Named moves, each a turn or a mirror, and the order they were made in; the first pair answered:
move Z:
[ 41  -8  -9   0  -9  18 -23  -4 -32  40 -19  28] -> [ 14  43  61  -4   8  -5 -12  -9  12  -4  -1 -13]
[ -6 -17  13   3  -7 -23  19 -50  17  -1   4  53] -> [ -6 -16  17   3  -6 -22  19 -51  17  -4   4  50]
[ -1  -3  12  -7   1  -7   4 -10   9  -5   9  15] -> [  4 -11   0  -6  -1  -4   2 -10   2   3   7  22]
[  3 -17 -49  13 -10  11  -4  18 -19  16  -9  -5] -> [-20  28  13   7   5  -7   5  13  17 -21   6 -42]
move D:
[  3  -7 -69  31   3  15  -5  28 -52   3  33 -12] -> [-27   8 -21  34  25 -13  40  16  -3 -33  68 -15]
[-1  6  3 -9 12 -6 -4  0 15  4 -6 13] -> [  4   3  -4 -11  10  -1 -12   1   7   9 -10  15]
[-26  19  34 -22   3 -14  16   1   8 -31 -10 -47] -> [  0   5  -6 -23 -16   9 -23  10 -35  -1 -40 -44]
[ -5  44   9 -30  -3  12 -15 -15 -16   2  -6 -16] -> [ -9  46  15 -28   1   8  -9 -18 -11  -2   1 -16]
move X:
[-21  18  35 -22  15 -20  38  32  10 -39  44 -27] -> [-23  -1  20 -18  17 -22  54  30  11 -34  53  -4]
[ 33  19  26 -25 -10  17 -59 -13 -15  14 -38  -9] -> [ 30 -44 -18 -12  -1  10  -9 -25  -8  32 -12  61]
[  2   9  -3   2   0  -8   2   6 -14  -3   1 -23] -> [  1  -8 -16   7   2 -11  17   3 -12   3   8  -6]
move U:
[  3  -6  24 -22  14  13 -19 -16  11   2 -10   5] -> [  0  -3  26 -21  13  12 -19 -13  10  -3  -8  -1]
[-29  41   8  16   3   7  -4  14  25 -19  -2 -35] -> [-19  33 -21  18  -8  19 -21  24   1  -6 -14 -36]
[  9 -12   2   3  11  -4  14  -7  -5   6 -12  19] -> [  5  -4  13   3  14 -10  19  -8   4  -1  -8  15]
[ 13 -22 -19  -2   0  -4  13 -17   6   6  10  35] -> [  3 -13   1  -1   5 -12  23 -20  23  -8  19  27]
Now pairs of rows:
Between the rows of a pair lie two moves.
[  8  -6 -40   8 -12   9  -1  10 -22   5   1   0] -> [ -5 -11 -10   6   5  -9  30  -9  13  -9  24  22]  U D
[-19  25  22 -13   6  -7  -2 -17  -6  -1   7   2] -> [ -4  13   3 -14  -1   2 -16 -18 -24  17  -4  15]  D U
[  5   0 -24   5  -6  13 -16  11 -17   8 -13 -11] -> [-12  21  13   4   5  -2   0   7  10 -17   0 -25]  X Z
[  8  -9 -21   6  25   2 -33  -6 -28   5 -25   7] -> [ -5   7  29  -1  40 -15 -17 -21   7 -17 -10   5]  U Z
[ -5 -35  -5   9  -8 -12 -17  -7  -8  34 -11  29] -> [-27  14  38   7  -3 -21 -17   1  13  -2  -2 -24]  Z U
[-10  16  15   3   4  -6  48 -18  15 -22  26 -15] -> [  0  40  22  -5  -6   6  10 -10  -5 -20   3 -45]  D Z
[ -4   5  31   3   7  -2  10  -2  20 -11   6  -6] -> [  0  12   6   9  -5  10  -9  17  -4  -5  -6 -29]  U U
[-14 -22   4  12  14 -13  32 -14  30 -13  25  36] -> [  6 -39 -13   5   5  -4  11 -20  10   8   8  54]  D U
[  7 -14 -22 -12 -16   8 -24  11 -22  21 -15  14] -> [ -6 -32 -20  -5  -5  -8  12   2   0  13   8  37]  D Z
[ -2 -18 -12   4   3   0  16   8   3   9   6  -6] -> [  5 -14 -15   0  -1   5   3  12  -8  13  -2 -14]  Z D
[  8  18 -15 -15 -10  -2 -35  16 -15 -15 -27 -10] -> [  3  28  17 -21  -2 -12 -28   3   7 -26 -23 -10]  U Z
[-13  11  48 -10  -6 -24  -7  -2  17 -23   6  -6] -> [ -2  18  14  -7 -22  -6 -38  18 -19 -10 -15 -27]  U D
[ 18 -29 -18   9  19 -11 -11  -2  -2  11 -17  51] -> [ 24  -5  -9   3   9   0 -43   6 -17  12 -37  22]  Z D
[ 20 -20  19 -13  -5  -7  -2 -31  11   0   0  45] -> [ 18  20  41 -18  -9  -4 -28 -21   6 -14 -12  -1]  X U
[  4   1  30 -17   9  -8   1 -25  20  -2  -9  14] -> [ 16 -18 -17 -12  -4   8  -8 -13 -10  19 -20  22]  U Z
[ -5 -22  25 -23  13 -13  26 -13  29 -22  22   0] -> [  5   7  39 -30   6  -4  -8  -6  14 -24   3 -34]  D Z
[  5 -11 -26   4 -11   7  -5  10 -20  14 -11   7] -> [-12  11  27  -1   6 -14  14  -6  19 -13   6   0]  U Z
[-18  28 -21  10  -1  17  19  34 -14  -9   3 -43] -> [-25  23 -17  13   5  10  35  29  -2 -15  15 -37]  Z D
[-18  12  31   7  13 -25  40 -22  30 -11  17   9] -> [ -4 -26 -19  13   4 -16  41 -19   6  16  12  44]  Z D
[ 10  24  26  -7  -3   8 -31  -1  -3  -2 -18 -22] -> [ 26 -11   2  -8  -7  11 -29 -11 -13  19 -21  19]  Z U
[ 30  -6 -33  26 -19  12 -40  -7 -42  24 -10  -3] -> [ 17  37  18  19 -12   4 -49  -7 -23  -5  -9 -44]  Z D
[-10 -19  -1  14  13 -25   9 -23   9 -12  29  -2] -> [ -3 -30 -31  21   4 -14   1 -13 -12   0  22  -4]  U Z
[-14  -3  14  11  19  -6  52  12 -27 -21  10  -9] -> [ -3  17  17   5   8   5  19  22 -45 -19 -10 -33]  Z X
[-19 -17 -36   5  -9 -12  38  29 -12  -5  24 -13] -> [-10   1 -36   0 -18  -1   6  38 -28  -1   3 -36]  X Z
[-14   6  11   8  12  -9   2  16   5  -9 -25 -52] -> [-19 -32 -14  18  19 -17  39   8  12  -1  -4 -14]  X U
[ -6 -23 -59  16 -22   8   4  30 -20   6 -20 -15] -> [-29  15  29   6   2 -23  26   6  39 -35   2 -27]  U Z
[  1  -4 -21  16   1  21  14  20 -21  -9 -11 -38] -> [  8 -10 -25  14  -3  24  10  19 -26  -1 -17 -30]  Z U
[-19 -16   3  30 -26  18  35 -29  21 -18  -5  27] -> [-12  24  15  23 -39  31 -11 -11   0 -21 -29 -24]  X U
[-15   7 -24 -20   4  13   3  29   5  -9 -24 -22] -> [-15  -4 -36 -18   3  15  10  28   3  -4 -21  -8]  D Z
[ 16  15   0   1 -14  13 -14  -7  -5  13 -24  -3] -> [ 19   6  10  -3  -9   8  -5 -21   6  13 -18  19]  U U
[-27  21  42  25  23 -12  -3  -1  35 -17  28 -34] -> [-37   8  14  37  21 -10  18  10  31 -16  40 -32]  X U
[  0   3  -2   8   1 -14  22  -4  12 -21   2  25] -> [  5  30   9   3  -6  -7  -6   2   2 -25 -14  -7]  Z X
[-25  17 -19   5  -1  -4  17  26   6 -15   0 -39] -> [-30   3 -24   8   2  -7  32  23  10 -13   9 -25]  Z D
[ 21  -6 -23  -5  -5  14 -26  -1 -21  14 -20   5] -> [  0 -22 -10   1  13  -5  25 -13  14  -1  11  30]  Z X
[ 16 -16 -35 -17 -14   7 -37 -14 -36  30 -33  14] -> [-26  11  37 -14  18 -31  23 -32  36 -24  13   2]  X D
[-24   4 -46  23  15  -4  23  26  -5  -3  10 -21] -> [-30  20 -21  20  21 -12  27  20  12 -17  14 -30]  U Z
[-21  -4 -11  38  23   3  46   7  36   1  -3  10] -> [  4  -8 -43  35   3  25   4  20  -5  28 -33   4]  X Z
[ 0 12 25 -4  7  1 -6 -4  8 -9 -2  0] -> [ 12  -1   2  -4  -2  10 -19   0 -13   8 -14   7]  Z X
[ -4 -28 -24  -6   0 -12  27   2 -22  15  18  24] -> [-15 -12   7  -9  10 -25  39  -5   1  -3  30  16]  U Z
[ 18   0 -11  16  16 -22   2   1  -4  39  22  49] -> [  9  48  37   7  18 -27 -21   6   9  13  15   0]  U X
[ 16   7  19 -27  -2  25  18   0 -10  18   2  44] -> [  1  22  38 -28   5  17  29   1   5   2  12  29]  D U
[ 10 -34 -27   5  -2   1   1 -14 -19  31   7  37] -> [-14  -9  22   3  16 -22  29 -24  24  -4  30  24]  U U
[ -3  10  19  -1  -4   8 -24   0   8 -12 -21 -21] -> [ 10  -6   3  -2  -9  14 -29  -3  -5   2 -30  -3]  U U
[  0   4  -5  -1 -11  15 -29   5 -14  17   2  -8] -> [ -4 -18  -6  -1  -2   9  -5  -9  -2  19  15  24]  X U
[ -1  -4  21  -9   2  -5   1 -12  12   4   7  11] -> [  5   5  21 -12  -3   4 -18  -7   1   6  -6  -1]  Z X
[ 15   1  11 -19  -2  -8  -8  -4 -12   7 -22   5] -> [ 12 -13   6 -16   3 -12   8  -8  -4   9 -11  21]  Z X
[  8 -23 -21   4   0   1   8 -10   8  10   1  32] -> [ 19  -9 -21  -1 -10  11 -23  -2 -10  15 -16  13]  Z D
[  3  -9  16 -11   8 -13   2 -10  11  -5   6  13] -> [ -3  -7  17  -7   9 -16   7  -5  15 -10  12   8]  U X
[-12  -5 -36   2  19  23  19 -12 -10  15 -11   3] -> [-10  27  -1  -7  19  22  -7 -14  -7   1 -23 -26]  U X
[  3 -13 -26   2  -1  24   4  -5 -13 -11 -21  23] -> [ -9 -13 -14   3   7  13  25 -11   7 -22  -7  27]  D Z
[-16  13  31  -8  11 -18  24 -12  26 -19  25  11] -> [ 10  33  16 -17 -11   7 -36   4 -19  -2 -15 -24]  Z X
[  7  30  -8  -2  -7   8 -37 -14 -14  -4   1 -11] -> [  0  -7 -16   3   4  -5   7 -29   6  -3  22  35]  X U
[-13  11  22   5   0  -3  14   4  28  -8  12 -14] -> [  6  13  -3   0 -15  14 -23  12  -5  10 -13 -23]  Z X
[ 27   6  23 -19   1   2 -42 -23  12  21 -27  11] -> [ 28  -1  20 -17   0   2 -39 -26  11  23 -26  19]  U Z
[  4   6  12  -9   2 -10   9 -20 -13  -5  11  -8] -> [  3   8   5  -7  -2  -7   0 -13 -21  -3   6 -17]  U U
[-10   8 -25  -5 -20   3   7   4   2  -5  14 -10] -> [ -3  -6 -30  -9 -21   3   7  -3   1   3  12   7]  U U
[ 36 -22  51 -16  12 -18  -3 -44  24  15   1  58] -> [ 34   1  71 -21  12 -20 -17 -42  27   6  -4  35]  D Z
[-10  -1  14   6   1  -2  26  -2  25 -16  17   5] -> [-10  22  10   5  -8   7   4  12  10 -19   3 -28]  X U
[ 11 -10 -36  -4 -23  11  24   1 -20 -17  -3   4] -> [ -3   3 -17   0 -17   1  41   2  -1 -34   9  -7]  D U
[-15   8  19  12   5   3  12 -23   0  -7  11  -3] -> [ -6  11  -3  13  -6  17  -9 -11 -26   5  -5 -16]  U D
[-31   1   8  10  12 -13  45   5  31 -28  28  -6] -> [-16 -20 -58  19  -6  12  23  26 -17   4   9  -4]  U Z
[ 30  -3  12   4 -16 -13 -46  -7   8  -4 -20  12] -> [ 27 -20   8   5 -11 -16 -29 -16  17  -1 -11  35]  U X
[  0  10 -11   5  -3  -1  -7  22 -13  -2  -6 -20] -> [-13   7   2   7   5 -12  13  17   7 -13   9 -16]  X Z
[  2  36  53 -23  26 -23  -3 -25  10 -24 -23 -18] -> [ -6  -2  32 -14  34 -32  41 -32  26 -18   2  25]  Z D
[-23 -12   4  12  29  10  21   0  29 -13   0   0] -> [-15 -23 -33  16  20  23  11  13   5   3 -11   0]  U Z
[  1   6   0 -11 -15 -13 -32   1  -8   9 -15  -5] -> [ -4 -18  -3  -7  -6 -23  -2 -10   9   9   2  29]  X U
[-11 -16  -5  31  -3   2   9   5  48 -29 -16  13] -> [ -4   7   5  24  -9   9 -22  12  33 -31 -34 -15]  Z X
[ -6 -22 -38  12   5  -1  20   4  -8   7  20   9] -> [  9   6 -24   1  -7  11 -27  11 -27  11  -7 -24]  X U
[  1   1  -9  26 -17  37 -33   8 -46  20 -42 -43] -> [-32  -7  57  26  21  -5  41 -29  34 -17   9   1]  U D
[ 22  33  21  11 -16  -4   9   8  11  -7  20 -24] -> [ 25  -5 -20  20 -16   1  30   9   0  10  26  11]  U X
[ -7  24  28  -8   2  -5   3   5  13 -21   6 -19] -> [ -3 -21  -9  -1   4  -5  29  -1   9  -3  17  28]  X Z
[  1 -15  24  -3  14   9  39 -16  -3 -23   2  42] -> [ 13 -20  20  -7  10  14  28 -20 -13 -14  -6  52]  D U
[ 13 -18  20 -11  20 -16   3 -27  23   6   9  42] -> [-10  29  35  -3  17 -15   0  -2  26 -23  16 -25]  U U
[ 20 -21 -35   7 -26  14 -18   2 -20  16 -10  10] -> [ 27 -22 -17  -1 -24  11 -25 -11 -15  19 -14  22]  X U
[  1  10   1  -4  -5  15 -10   1  -8  -1  -9 -19] -> [  9  -4  -8  -6  -7  17 -11  -3 -12   9 -12  -4]  Z U
[ 18  -1   6 -15  -4   7 -21  -3 -10   8 -14   1] -> [ 16  -5  19 -17   3  -1 -10 -11   3   3  -6  13]  U U
[-11  16  24 -15   4 -12  11   8  -4   1  -1 -10] -> [-11  -8   1 -11   6 -13  25   5  -8  11   5  16]  X Z
[ 28 -27 -23   2 -22  -9  -1  11 -15  37  -6  -3] -> [ 16 -31  11   0  -6 -31  30  -8  22  20  16  17]  U D
[ 17 -39 -21   3  15 -15  26   1  -6  17   1  51] -> [ 12  38  43 -11  10 -14 -24  13   0 -14 -20 -31]  X D
[-40  -9  -1  14  22   2  52  12  27 -18  31  -1] -> [-22  37  12   2   5  22 -13  28  -4 -16  -6 -58]  Z X
[ 37   2 -26   4 -29  23 -45 -26 -17  -9 -21  10] -> [ 22  34  16  -2 -22  11 -43 -27   5 -33 -15 -19]  Z D
[  7  -3  20  -8   7  -6 -10 -16  16   3 -10  19] -> [ -5  17  25  -4   5  -4 -11  -5  18  -8 -10 -11]  U U
[-21  41  61  -7  13 -16   0 -18  26 -22  -4 -15] -> [-24 -30 -20  16  11 -13  50 -13  12   7  21  45]  U X
[ 11  10  14 -29 -12  11 -37  11 -21  17  -6 -31] -> [-13   5  44 -23  10 -13  16  -5  25  -6  29 -13]  X Z
[ -8  -1 -31  24 -12 -14  29  24  -8 -16  19 -29] -> [ -8  -6 -30  27 -10 -17  34  21  -3 -15  24 -22]  U D
[ 13 -14 -24 -27  12  13 -45 -16 -24   7 -33  24] -> [  2  20  11 -32  15   7 -54 -18 -10 -14 -34  -8]  Z D
[  0   3  16  10   3  -5   0 -12  16  -1   3   0] -> [ 11  -7   3   8  -3   2 -11 -13   3  12  -6   9]  D U
[-14  57   3 -14  -3  -8 -44  17 -18 -29 -23 -50] -> [-42  45  23  -5  18 -34  14   3  28 -52  17 -26]  Z D
[-12  16  54  -6   4 -25   4 -10   0  -9   5 -12] -> [  4  16  35 -12 -10  -9 -30  -1 -27   8 -18 -22]  D Z
[  8   7  30 -12   9  -7  12 -15  17 -17   6  -1] -> [ 20  12   0  -9  -8  13 -20   3 -17  -2 -17 -22]  U D
[ 47  -9 -38 -14  -6  14 -51  -8 -26  21 -40 -12] -> [ -2   0  28  -5  34 -31  34 -29  57 -30  21   0]  D X
